Each row has a name. After each piece below comes the name of the row it's from, unless a question asks for something else. Each question is about the rows just above it.

0.330	0.884	0.078	0.714	0.513	-3.842	0.190	4.920	-0.206	2.904	-2.992	-1.818	3.092	-5.802	-5.207	-3.289 = C
6.419	3.772	0.642	1.571	-1.059	0.920	-1.423	-1.725	0.021	-0.666	0.283	-8.661	3.325	-0.859	-0.439	1.186 = E
2.904	0.190	0.714	-2.992	-3.842	4.920	3.092	-1.818	-5.802	0.513	-5.207	0.078	0.330	0.884	-0.206	-3.290 = T
Which row holds these entries in another order? -5.802	-1.818	-3.289	0.190	-5.207	0.884	0.078	-0.206	0.330	3.092	0.513	4.920	-2.992	2.904	-3.842	0.714 -> C
-3.290	-0.206	0.884	0.330	0.078	-5.207	0.513	-5.802	-1.818	3.092	4.920	-3.842	-2.992	0.714	0.190	2.904 is which row reordered? -> T
Put -3.289	0.330	0.884	0.078	0.714	0.513	-3.842	0.190	4.920	-0.206	2.904	-2.992	-1.818	3.092	-5.802	-5.207 back in order: which row is it? -> C

-4.274	-0.432	1.224	-0.300	-0.064	0.146	0.568	0.331	-0.422	0.350	1.522	0.056	0.324	1.006	-0.067	0.318	1.241	-1.815	0.137	0.197	-0.049	0.439	1.229	0.015	-0.129	1.007	0.210	0.413	2.698	0.032	0.134	-1.295	0.154	0.010	-2.519	-0.032	-0.366	0.112	-0.096	0.641	-1.710	0.984	-7.791	-0.317	0.229	-0.120	-2.277	0.182	0.283	-0.470	0.937	0.476	0.059	0.167	3.085	-0.617	0.674	0.779	-0.476	0.977	0.513	-0.433 = J
-1.271	-0.522	-0.899	0.000	0.456	0.276	0.215	-1.656	-0.180	0.133	0.719	-0.176	-1.005	0.266	0.003	1.878	0.119	-0.047	-0.327	1.794	2.263	0.064	-0.457	-0.318	0.015	-0.186	-0.246	-0.225	-0.008	-2.475	-0.322	0.623	-0.209	0.184	-2.086	-0.597	-0.004	0.243	0.159	3.824	-0.925	-1.207	-0.174	3.500	-0.052	-0.834	-0.192	-0.293	0.273	0.456	0.607	0.194	-0.598	0.250	0.378	0.210	-0.958	-2.689	0.018	0.070	-0.701	1.386 = B
0.779	0.283	-0.049	-0.300	0.197	-1.815	0.112	0.439	0.350	-1.295	-0.422	-0.032	2.698	-0.476	0.032	-0.317	-0.096	1.229	0.674	-1.710	-4.274	0.057	1.522	1.224	0.229	1.007	-2.277	0.324	-0.064	3.085	0.977	-0.067	1.006	0.146	0.413	0.641	0.318	0.182	-0.366	-0.129	0.010	0.937	-0.120	-7.791	0.015	1.241	0.984	0.154	-0.617	0.568	0.513	0.167	0.134	0.059	-0.470	0.210	0.476	-0.433	0.137	0.331	-0.432	-2.519 = N
The entry that follows -0.004: -> 0.243
0.674 with +1 step of 0.001 on every entry: -> 0.675
Which row holds these entries in another order? -2.519	-0.432	0.331	0.137	-0.433	0.476	0.210	-0.470	0.059	0.134	0.167	0.513	0.568	-0.617	0.154	0.984	1.241	0.015	-7.791	-0.120	0.937	0.010	-0.129	-0.366	0.182	0.318	0.641	0.413	0.146	1.006	-0.067	0.977	3.085	-0.064	0.324	-2.277	1.007	0.229	1.224	1.522	0.057	-4.274	-1.710	0.674	1.229	-0.096	-0.317	0.032	-0.476	2.698	-0.032	-0.422	-1.295	0.350	0.439	0.112	-1.815	0.197	-0.300	-0.049	0.283	0.779 -> N
Which row holds these entries in another order? -7.791	-4.274	-2.519	-2.277	-1.815	-1.710	-1.295	-0.617	-0.476	-0.470	-0.433	-0.432	-0.422	-0.366	-0.317	-0.300	-0.129	-0.120	-0.096	-0.067	-0.064	-0.049	-0.032	0.010	0.015	0.032	0.057	0.059	0.112	0.134	0.137	0.146	0.154	0.167	0.182	0.197	0.210	0.229	0.283	0.318	0.324	0.331	0.350	0.413	0.439	0.476	0.513	0.568	0.641	0.674	0.779	0.937	0.977	0.984	1.006	1.007	1.224	1.229	1.241	1.522	2.698	3.085 -> N
-2.689	-2.475	-2.086	-1.656	-1.271	-1.207	-1.005	-0.958	-0.925	-0.899	-0.834	-0.701	-0.598	-0.597	-0.522	-0.457	-0.327	-0.322	-0.318	-0.293	-0.246	-0.225	-0.209	-0.192	-0.186	-0.180	-0.176	-0.174	-0.052	-0.047	-0.008	-0.004	0.000	0.003	0.015	0.018	0.064	0.070	0.119	0.133	0.159	0.184	0.194	0.210	0.215	0.243	0.250	0.266	0.273	0.276	0.378	0.456	0.456	0.607	0.623	0.719	1.386	1.794	1.878	2.263	3.500	3.824 is which row reordered? -> B

-9.646	-5.618	-2.112	1.218	-2.275  L
5.788	4.813	-0.455	-5.542	1.379  R
-4.795	-0.138	0.062	-5.485	1.380  M
Right after -2.112 comes -> 1.218
Move every entry of 4.813	-0.455	-5.542 by -1 step of 0.001. -> 4.812	-0.456	-5.543
Put -5.542	-0.455	1.379	4.813	5.788 back in order: which row is it? -> R

2.438	0.408	7.247	0.794	1.536	1.769 = sazop
6.553	1.425	7.248	2.308	3.494	4.199 = Rito
6.553	1.425	7.248	2.477	3.705	4.468 = mana
4.774	1.425	7.248	2.308	3.494	4.199 = pafe
4.198	1.425	7.248	2.308	3.494	4.442 = zub
The entry that follows 2.477: -> 3.705
Shift each entry of 7.248	2.308 by +1 times 0.001: -> 7.249	2.309
The entry that follows 7.247: -> 0.794

1.897	-0.578	0.736	1.137	0.365	-1.483	0.608	-0.122	-2.362	-2.162	-1.006	3.150	2.276	2.866	0.121	3.096	0.677	-0.249 = Riket
4.881	-8.157	1.727	1.137	-2.015	3.918	0.608	-1.880	0.852	-2.162	4.381	3.150	7.562	4.880	3.046	-5.817	1.550	-1.654 = mub
1.897	-8.157	1.727	1.137	-2.015	3.918	0.608	-1.880	0.852	-2.162	4.381	3.150	7.562	4.880	3.046	-5.817	0.677	-1.654 = semu
1.897	-0.578	-1.050	1.505	0.821	0.890	0.608	-2.046	-2.362	5.613	-1.006	1.649	2.276	2.942	0.121	-2.521	1.549	-1.654 = Lona
Shift each entry of 0.608	-2.046 by +1 times 0.001: -> 0.609	-2.045
The entry that follows 2.942: -> 0.121
The entry that follows 1.549: -> -1.654
Which row holds these entries in another order? 1.549	0.890	2.942	0.608	-0.578	2.276	5.613	0.121	-2.362	0.821	-1.050	-1.006	1.649	-2.046	1.505	1.897	-2.521	-1.654 -> Lona
The entry that follows 0.821: -> 0.890

-2.454	-3.138	3.882	-2.361	-2.380	2.342	2.798	4.446	-3.449	-0.526	0.431	0.575	-0.157  gim
-1.293	-0.707	2.587	-1.083	1.299	1.080	3.751	-4.497	1.740	1.214	1.684	5.210	-1.307  sog
0.297	-0.581	0.628	0.265	0.486	-2.647	-3.261	2.330	0.858	-1.516	-1.530	2.308	-0.205  vub
2.495	2.675	-4.471	3.204	0.664	-2.816	-3.990	0.492	-1.662	-0.331	-0.084	0.158	0.639  pagov
-4.562	-0.988	-0.908	0.401	2.243	-1.780	-1.590	6.288	0.034	0.639	-6.365	0.593	-0.097  Lozi
2.707	0.186	-2.087	1.306	-1.525	1.256	3.238	2.060	-3.854	0.601	4.892	-0.984	1.135  laf
-0.914	1.097	-5.437	0.542	-0.263	4.590	9.360	-3.345	-1.258	3.844	5.228	-4.037	0.640  bedo
1.769	-0.675	-5.892	-2.006	-0.117	-3.779	-4.162	7.080	3.177	-3.598	-0.271	-1.910	-0.472  vizad
-0.455	-0.323	3.899	-0.672	0.443	-0.594	-2.905	-1.970	3.225	-0.496	-4.934	0.646	-0.942  lapip
Shift each entry of 2.060	-3.854 by -1 times 0.001: -> 2.059	-3.855
Move every entry of -1.910 by +1 step of 0.001. -> -1.909

-3.247	2.723	-0.939	-2.344	5.323	-2.680 -> monar
6.402	1.042	-0.758	-0.711	-0.348	0.222 -> Nesi
4.746	-2.679	8.431	1.135	-0.859	0.330 -> fizif
4.831	1.041	-1.526	6.402	-0.348	-0.711 -> Duno
0.222	1.041	-0.758	6.402	-0.348	-0.711 -> Nobi
2.484	-0.438	1.925	-1.749	-1.525	0.107 -> nozev
-0.712	-2.287	2.814	0.561	3.320	2.065 -> fil
Right after -2.679 comes -> 8.431
Right after -1.525 comes -> 0.107
Right after -1.526 comes -> 6.402
-0.711	0.222	1.041	-0.758	6.402	-0.348 is which row reordered? -> Nobi
2.814	0.561	3.320 with +1 step of 0.001 on every entry: -> 2.815	0.562	3.321
Move every entry of 8.431	1.135	-0.859 by -1 step of 0.001. -> 8.430	1.134	-0.860
The entry that follows -0.939: -> -2.344

1.365	-3.200	6.501	-1.435	-9.219 : pel
5.108	8.246	-0.452	-0.285	1.031 : Revi
-1.931	-5.647	6.944	5.912	5.491 : sani
2.768	-8.225	-1.942	-7.161	5.859 : Fur
6.501	-1.436	1.365	-9.219	-3.200 : tig
-6.115	-6.900	5.428	-4.622	3.681 : sez
Shift each entry of 2.768	-8.225	-1.942	-7.161 by -1 times 0.001: -> 2.767	-8.226	-1.943	-7.162
Move every entry of -8.225	-1.942 by +1 step of 0.001. -> -8.224	-1.941
What comes right after -6.115 in the named rows? -> -6.900
Put -5.647	-1.931	5.491	5.912	6.944 back in order: which row is it? -> sani
Which row holds these entries in another order? -9.219	-3.200	-1.436	1.365	6.501 -> tig
What comes right after 5.428 in the named rows? -> -4.622

0.563	-0.977	2.809	-0.990	-2.387	-1.743	-0.418	1.968	-1.593	-8.664	2.656	-1.830	5.893	0.466	1.946	0.486	2.905	-1.373	5.429	0.572	-5.287	6.281	1.359 -> fuge
-0.374	-4.094	1.277	2.365	-2.951	-4.274	-2.996	2.338	-0.805	0.602	-0.951	3.814	1.669	-0.686	-1.102	-0.831	-2.777	-1.460	-0.093	0.665	2.884	0.758	2.502 -> lumep
-0.140	0.449	2.761	0.830	1.954	-1.761	0.453	1.242	-0.788	-5.808	1.392	-2.829	5.430	0.552	3.562	0.473	1.722	-1.519	5.139	-0.850	-5.364	5.240	0.777 -> vumuf
0.602	-0.686	0.665	-2.777	3.814	0.758	-4.094	-1.460	-4.274	-0.805	-2.996	-0.830	-2.951	-1.102	2.502	2.338	2.365	1.669	2.884	-0.093	-0.374	-0.951	1.277 -> bepag
1.277	2.365 with +1 step of 0.001 on every entry: -> 1.278	2.366
Which row holds these entries in another order? 2.502	0.758	2.884	0.665	-0.093	-1.460	-2.777	-0.831	-1.102	-0.686	1.669	3.814	-0.951	0.602	-0.805	2.338	-2.996	-4.274	-2.951	2.365	1.277	-4.094	-0.374 -> lumep
1.277	-0.951	-0.374	-0.093	2.884	1.669	2.365	2.338	2.502	-1.102	-2.951	-0.830	-2.996	-0.805	-4.274	-1.460	-4.094	0.758	3.814	-2.777	0.665	-0.686	0.602 is which row reordered? -> bepag
Move every entry of 1.669	2.884 by +1 step of 0.001. -> 1.670	2.885

